Rows are one point carried round by a steady rotation, each followed by how many steps it has turned.
The counts run from 0 to 214.
[-34 -14  -9  40 -13  -5   1   1  27  -2   8  -7 -34 -11 -10 -13  28 -55
  -1   9 -60]
171
[-42  20 -22  30  20 -38 -22  17  39 -15  13 -30   7 -22 -15  -1  41 -31
   5 -13 -31]
28
[-34  45   1  51 -39  -1  -4  -5  26  14  -5  20 -29 -21   0  -4  43 -16
   3  -8  33]
151
[-32  10  -4  38 -17  37 -31 -15  27  18   5   5 -36 -48 -16 -24  46  -4
  -1 -13  10]
142
[-15 -28  -2  14  24 -38  19  34  19   7  20 -25  29  -1 -12  -8 -17 -40
  -5  28 -60]
207
[-16 -23  -6  -3  48 -24 -13  33  22  10  27 -37  47 -28 -26 -17  -9  -7
  -6  15 -36]
61
[-12 -31   9  30 -29  53   0 -16   6  37   7  18 -42 -36 -13 -34   6 -15
 -13  19 -14]
132
[-30  48  -1  56 -45 -18  11   0  26   9  -8  19 -24  -7   8   4  37 -28
   2  -1  20]
1
[-29  46   2  54 -46  -8   4  -4  22  16  -8  24 -30 -13   4  -3  37 -21
   2  -1  31]
153
[-13 -20   2  20  14 -47  30  35  17   8  16 -19  26  10  -7  -5 -19 -48
  -4  31 -52]
204
[-26   4   2  52 -44  -7  29  -1  20  11  -2  19 -36   5   6  -4  16 -57
  -1  20 -27]
163
[-39  36 -16  33  16 -54 -14  21  40 -14   9 -23  22 -14  -8   5  35 -24
   8 -11 -10]
32
[-13   2  -3  -2  50 -29 -23  36  22  15  23 -35  60 -35 -24 -16  -2  15
  -2   4   4]
67
[ 15 -31  23   2   2   8  27  29  -5  50  15   8  37 -15 -11 -25 -48   4
 -17  44   2]
88
[-14 -29  -5   9  33 -33  10  34  20   6  22 -30  33  -9 -15 -12 -12 -33
  -3  23 -60]
209
[ -8   3   8   8   9  34 -30   5  11  43  16  -2  22 -57 -24 -33   4  39
  -8   5  43]
106
[-20 -24   1  31 -23  53 -14 -15  13  33   7  10 -41 -43 -18 -33  20 -13
  -8   7 -13]
135
[-10 -33   1   4  35 -29   9  37  17  11  22 -31  38 -10 -19 -13 -21 -28
  -6  27 -54]
56
[-36  28  -7  43 -25  23 -28 -13  28  14   2  10 -33 -42 -11 -18  50  -4
   1 -13  25]
145
[  9 -45  17  -4  12  30   8  19  -2  48  21   0  27 -34 -23 -37 -38  11
 -16  38  -9]
93
[  1  16  20  30 -40  25  16   5   2  52  -1  36   2 -24  -4 -21  -9  16
  -9  22  57]
118
[-14 -28  -2  12  28 -35  14  32  21   4  21 -29  31  -5 -16 -12 -17 -38
  -6  25 -59]
208
[ -4 -27  16  29 -41  49  15  -7   0  47   4  30 -33 -25 -10 -30  -7 -14
 -15  30  -2]
128
[  2  22  15   6  18 -35  10  41  12  30  14  -7  65 -16  -9  -8 -23  24
  -6  20  42]
76
[-29  -8  -3  45 -25 -15  22   5  24   3   6   2 -31   5  -1  -5  16 -63
  -4  19 -55]
14
[ -5 -24   8  -2  19  41 -24  11   8  42  20  -9  19 -56 -29 -40  -5  30
  -8  10  15]
101
[-34  42 -10  32  14 -63  -5  29  37 -12   9 -20  28  -8  -4   8  30 -22
   8 -11  -1]
34
[ -6  19  14  18 -12  26 -14   6   9  44   6  18  17 -47 -14 -25   3  36
  -7   5  66]
111
[  4  16  16   6  11 -31  16  39   8  38  11   1  62 -12  -7 -10 -31  19
  -5  24  42]
78
[-25  34   6  56 -54 -12  23   0  21  15  -7  28 -31   2  11   1  24 -38
  -2  11  14]
157
[  1  11  24  32 -48  27  22   2  -1  53  -2  37  -5 -20  -3 -21 -12   6
 -12  28  48]
120
[-11 -14   3  14  13 -47  34  37  15  12  16 -13  37  11  -6  -3 -26 -40
  -7  34 -41]
50
[  0  -6  21  31 -47  37  26  -1  -2  50   1  37 -20 -17  -3 -27 -17  -6
 -12  32  23]
124
[ 14 -24  22   3   2   2  30  32  -5  51  15   7  42 -11 -10 -22 -50   5
 -16  46   7]
87
[-10  18   1   1  37 -34 -13  39  19  19  18 -23  65 -30 -20 -12  -9  22
   0   7  28]
71
[-39  -4 -18  31  13 -21 -14  11  36 -13  13 -25 -12 -18 -16 -10  35 -46
   1  -3 -54]
23
[-17 -29  -7   5  40 -32  -2  33  23   5  22 -34  36 -17 -20 -14  -6 -27
  -4  18 -56]
211
[ -7  16  12  13  -4  28 -22   7   9  43   9   9  18 -49 -21 -28   8  40
  -6   3  60]
109
[-10 -20   5  15  17 -44  32  37  15  14  17 -15  37   9  -7  -5 -26 -40
  -7  36 -45]
51
[-13 -20   2  17  17 -42  26  34  19   8  18 -19  29   6  -9  -8 -19 -45
  -5  32 -56]
205
[  5  14  16   8   8 -30  21  39   5  39  10   5  62 -10  -5 -10 -34  17
  -7  29  40]
79
[-27  24   4  53 -46 -24  32   2  21   8  -5  20 -29  10   9   2  20 -53
  -1  18 -10]
7
[-14  12   5  26   0 -66  37  38  20   7  10  -6  38  18   3   6 -18 -38
  -1  28 -19]
45
[ -7  18   5   0  33 -36  -9  38  19  22  17 -19  68 -27 -16  -9 -10  24
  -3   8  32]
72
[-25  41  -1  32   4 -72  18  34  30  -1   7  -9  37   8   4  10   8 -28
   4   9   4]
39
[-30  43  -6  38  -3 -70  14  27  31  -8   4  -9  23   7   4  13  20 -33
   5   1   0]
191
[-27  38   3  58 -53 -11  21  -2  21  15  -7  29 -31   1   8   2  27 -31
  -1   9  18]
156
[  0  15  23  30 -43  25  20   5   2  50  -1  37  -4 -21  -3 -21  -9  13
 -12  25  51]
119
[-39  -6 -17  33   8 -20 -10   8  32 -12  15 -23 -16 -17 -14  -9  35 -47
   4   0 -59]
22
[-11   3   5  22   4 -59  39  39  17  11  12  -6  37  17   2   5 -21 -40
  -5  35 -31]
47
[-14 -17  -5  -4  50 -25 -18  35  21  11  26 -38  51 -31 -27 -17  -6   1
  -1   8 -24]
63
[-43   8 -18  32  18 -30 -20  13  38 -17  16 -32  -2 -20 -15  -4  41 -36
   4 -10 -43]
26
[-41  14 -19  30  21 -35 -20  15  38 -17  13 -30   3 -22 -13  -3  41 -32
   5 -13 -37]
27
[-23  36  -1  34   3 -70  20  36  28   1   6  -9  37   9   2  11   6 -29
   5  12   2]
40
[-41   5 -17  31  18 -27 -18  12  36 -15  14 -29  -6 -22 -13  -5  39 -39
   4  -9 -42]
25
[-11 -30   3   8  27 -35  20  36  15  11  22 -25  37  -1 -12 -10 -26 -33
  -7  32 -54]
54
[ -1 -37  10  -5  18  40 -17  11   5  45  21  -8  21 -51 -29 -40 -17  22
 -13  21   1]
98
[-11  -3   5  21   5 -55  38  39  15  12  10 -11  36  16  -3   1 -24 -41
  -3  32 -32]
48
[-28  -8  -3  48 -34  -6  23  -1  21   6   2   9 -38   3   2  -7  16 -60
  -5  19 -44]
166
[-24 -22   1  27 -21  53 -17 -17  16  28  10   9 -43 -44 -22 -32  26 -13
  -6   5 -13]
136
[-26   9   3  54 -47 -11  29   1  18  13  -3  24 -35   6   8  -3  16 -55
  -5  20 -22]
162
[-45   9 -19  37  11 -22 -20   5  37 -14  13 -23 -13 -24 -13  -8  43 -39
   4 -12 -42]
178
[-13 -14   2  21  10 -50  32  35  18   7  13 -15  26  14  -5  -1 -18 -48
  -4  32 -50]
203
[  9 -45  20  -1   7  18  17  24  -4  52  18   4  32 -24 -19 -31 -44   6
 -15  41  -7]
91
[-15  -9   5  24   5 -50  35  35  15   7  12  -9  27  14  -1   0 -17 -47
  -4  34 -44]
202
[-30  41   3  58 -50 -10  17  -2  22  15  -9  27 -30  -4   8   0  29 -30
  -2   4  23]
155
[-14  -4   2  26   3 -57  37  35  18   6  11 -10  26  17  -1   3 -14 -49
  -4  31 -38]
201
[  6 -44  13  -6  16  34  -1  16   0  47  21  -4  24 -40 -26 -38 -30  13
 -14  30  -9]
95
[ -5  23   8   3  27 -36   0  41  14  27  14 -11  68 -21 -14  -9 -17  25
  -3  11  39]
74
[-11   6  -1  -2  44 -30 -20  37  21  13  21 -31  61 -33 -24 -16  -4  18
  -4   4   8]
68
[-19 -29  -5   6  36 -30   4  33  21   6  23 -33  34 -12 -21 -13 -12 -28
  -4  22 -58]
210
[-11 -27  10  29 -32  55   4 -13   5  39   7  22 -40 -33 -14 -34   1 -17
 -12  24 -11]
131
[ -9   6  10  10   5  33 -27   8  10  42  11   2  21 -57 -21 -30   5  41
  -7   1  50]
107
[ -9 -24   4  13  20 -41  27  35  17  11  19 -20  35   7  -9  -7 -24 -39
  -6  34 -48]
52
[-41  31 -15  32  17 -51 -17  22  40 -15  12 -26  19 -18 -11   3  39 -23
   8 -14 -17]
31
[ -2 -17  19  30 -45  43  22  -7  -1  48   2  34 -27 -21  -5 -28 -13 -11
 -15  33  11]
126
[-28  16   2  54 -45 -22  31   5  20   9  -3  21 -28  13   8   3  16 -55
  -1  17 -18]
8
[-12   5   5  23   3 -62  37  38  17  10   9  -6  37  19   0   5 -19 -39
  -3  29 -23]
46
[-33  45  -1  53 -42  -4   2  -5  25  12  -7  24 -30 -15   4  -4  40 -16
   2  -3  33]
152
[-37  32  -5  44 -27  17 -25 -11  26  14   2  11 -32 -39  -9 -15  52  -5
   2 -15  27]
146
[-16 -25   0  15  20 -40  23  35  18   6  16 -21  28   3 -10  -7 -18 -44
  -3  30 -59]
206
[-33  43  -3  49 -35   7 -14  -8  27  12  -4  17 -29 -29  -5 -10  47  -9
   3 -12  34]
149
[-18 -27   3  30 -23  56 -10 -17  10  32   8  11 -42 -41 -18 -32  13 -14
 -11  13 -15]
134
[ -9 -10   4  20   8 -51  36  40  16  12  13 -13  36  14  -4  -1 -25 -40
  -5  35 -37]
49
[ 11 -44  17  -1   9  24  12  22  -4  49  21  -1  29 -29 -20 -34 -40   9
 -16  40  -9]
92
[-36 -14 -12  39  -9  -6  -1   1  30  -5  12 -11 -32 -14 -11 -11  29 -53
   0   6 -60]
172
[  0 -32   9  -4  21  42 -20  12   6  44  22  -7  22 -53 -29 -40 -14  25
  -9  18   4]
99
[-24  21   4  56 -49 -14  30  -1  19  15  -3  29 -35   5   7   1  16 -50
  -5  16  -6]
160
[-44  13 -21  34  10 -26 -21   7  39 -16  11 -24 -11 -24 -15  -5  47 -36
   4 -10 -38]
179
[-36  47 -11  39   2 -61   0  23  36 -11   6 -11  18  -3   0  11  31 -30
   7  -6   2]
188
[-15  14   2  30  -5 -62  34  35  20   4   5  -5  27  18   4   7 -10 -47
   0  26 -23]
198
[-24  -1  -1  50 -41  -8  29  -3  19  12   0  15 -37   5   3  -3  17 -58
  -5  21 -33]
164
[-13 -27  -3  -2  48 -26  -8  35  23  10  25 -39  42 -25 -25 -17 -13 -13
  -4  17 -43]
60
[-16   0   3  28   0 -58  38  37  18   4   9  -6  29  19   2   5 -15 -49
  -4  30 -33]
200
[-42  -1 -17  36   5 -14 -18   3  36 -12  11 -22 -17 -21 -13  -7  42 -43
   3  -6 -51]
176
[-20  34   0  31   2 -69  24  37  25   1   5  -8  38  11   5  13   0 -31
   1  15  -1]
41
[-40  41 -13  40   7 -55 -10  20  37 -12   7 -18  13 -10  -5   7  39 -27
   7 -11  -4]
186
[  4  20  14   4  15 -34  12  40   9  37  12  -2  67 -16 -10  -8 -28  23
  -6  22  42]
77
[-43  -5 -18  36   3 -12 -14   4  34 -11  12 -21 -23 -20 -13  -9  38 -48
   0  -4 -54]
175
[-14  -7  -5  -3  50 -28 -22  36  25  12  26 -36  56 -34 -26 -15  -3   9
   0   5 -12]
65
[-18  30   1  30  -1 -71  30  38  26   4   5  -7  38  15   4  10  -5 -34
  -2  18  -4]
42
[ 12  -4  22   6  -1 -15  31  36   0  45  12   9  52  -7  -7 -14 -45   9
 -10  40  27]
83
[-30  -1  -6  36 -19  45 -28 -15  23  20   8   4 -39 -50 -19 -30  43  -5
  -3  -8   2]
140
[  7 -45  15  -6  13  32   3  17  -2  46  21  -3  26 -35 -24 -37 -33  12
 -16  35  -8]
94
